Read these off the grid that follows.
1) Give the entry just left of 87.
2) Give the entry just left of 59.
3) Give the third smallest entry.
4) Give the entry just left of the largest entry.
5) Give the entry just right of 9.
6) Give the fourth entry in reading order.
7) Give the entry just left of the smallest entry.
8) Give the entry just left of 140.
[[70, 164, 87, 140, 147, 59, 91, 103], [135, 122, 61, 145, 56, 46, 84, 117], [105, 13, 74, 55, 9, 146, 58, 81], [146, 112, 71, 126, 58, 44, 86, 117]]
1) 164
2) 147
3) 44
4) 70
5) 146
6) 140
7) 55
8) 87

Read these off the array that follows. Rows and columns are numbered from 0.
1) Read off the entry in row 1 and column 0.
2) Read off the entry in row 0 and column 2.
3) Read off the entry at row 0, column 1.
4) Read off the entry just left of 119.
5) Read off the bottom-right entry.
6) Read off the entry directly below 134.
7) Read off the entry in row 2 and column 0.
8) Read off the top entry of the column that holds the largest entry.
98 103 106 110 101 97 114 98 94 108
118 84 110 118 103 82 121 97 91 104
134 79 115 129 95 72 132 96 95 89
20 146 67 44 162 75 158 118 112 69
142 81 119 138 84 66 140 100 99 75
1) 118
2) 106
3) 103
4) 81
5) 75
6) 20
7) 134
8) 101

132 86 101 109 94 131 75 99 71 116 79 62 43 74 107
110 108 87 86 124 122 84 84 98 111 94 78 75 99 95
121 101 68 166 141 98 88 103 106 97 99 74 100 112 94
128 53 83 126 95 94 85 134 79 129 73 70 59 69 94
120 105 66 163 147 98 89 100 108 93 103 75 100 110 96
132 82 90 134 111 123 81 106 76 113 64 75 70 62 108
131 79 96 108 94 129 83 106 70 122 77 61 39 74 103
140 47 86 107 77 88 94 111 99 139 69 58 51 86 98
124 50 81 129 98 91 86 139 83 133 75 71 65 72 94
113 67 82 161 125 94 96 109 99 117 80 70 86 122 85
118 93 93 104 105 128 94 103 80 108 86 65 38 105 70
107 104 89 84 126 120 87 85 98 113 94 79 72 100 94
Report the top-left entry.
132
The fourth entry, reading row by row -> 109
Report the third entry from the end, reading row by row.
72
The entry just left of 67 -> 113
The entry in the top-right corner -> 107
The entry just right of 116 -> 79
The largest entry in the first column -> 140
The bottom-left entry -> 107
The first entry in the row that holds the largest entry -> 121
Report the fourth-last entry, reading row by row.
79
Report the entry directly above the smallest entry.
86
Report the entry in the bottom-right corner.
94
Report the bottom entry of the column that holds the largest entry.
84
The second entry from the end, reading row by row: 100
The entry just left of 133 -> 83
Report the second largest entry.
163
Report the last entry in the row that holds the largest entry.
94
Report the second entry on the diagonal from the top-right corner.
99
Report the maximum.
166
The entry just left of the smallest entry is 65
Report the second smallest entry.
39
The top entry of the column that holds the smallest entry is 43
Report the entry directly below the largest entry.
126
The entry directly above the largest entry is 86
The 3rd largest entry: 161
The largest entry in the last column is 108

Questions about the row below.
1) Read off the first entry from the right.
2) Read off the fourth entry.
3) Read off the 2nd entry from the end.
132 162 29 50 34 79 83 109 93 131 126 119
1) 119
2) 50
3) 126

arr =
135 157 172 102 78 61 138 59 106
158 151 109 172 61 113 81 96 63
95 112 61 162 99 160 51 118 48
104 88 40 59 96 118 149 52 164
31 89 74 47 141 139 129 58 127
165 162 126 155 56 96 106 74 83
149 143 104 176 66 119 69 106 54
119 35 97 84 95 42 74 176 110
162 164 138 143 59 88 117 66 91
87 90 48 53 107 124 151 47 159
80 104 62 154 109 161 47 123 47
42 91 70 46 134 136 136 52 136
160 164 142 138 60 83 122 63 94
87 89 47 53 107 123 151 47 160
146 67 24 83 72 97 128 92 161
The smallest entry in the last row: 24
The top-right entry: 106
The entry at the centre -> 95
The second-last entry, reading row by row -> 92
Find the entry in the bottom-right corner.
Answer: 161
The top entry of the column that holds the smallest entry -> 172
Find the entry just left of 78.
Answer: 102
Find the 1st entry in reading order.
Answer: 135
The fourth entry from the end, reading row by row is 97
Find the entry just right of the centre entry.
Answer: 42
The entry in the bottom-left corner: 146
The second entry on the diagonal from the top-right corner is 96
Find the entry just right of 126.
Answer: 155
Find the entry directly above 122.
Answer: 136
The entry just left of 24: 67
Find the fifth entry in reading order.
Answer: 78
Find the entry directly above 142.
Answer: 70
Find the entry directly above the centre entry.
Answer: 66
The 3rd smallest entry -> 35
The entry just left of 51 is 160
The median entry -> 99
Find the entry just left of 69.
Answer: 119
Find the entry just left of 141.
Answer: 47
Find the 3rd entry from the end, reading row by row.
Answer: 128
Find the entry just left of 154.
Answer: 62
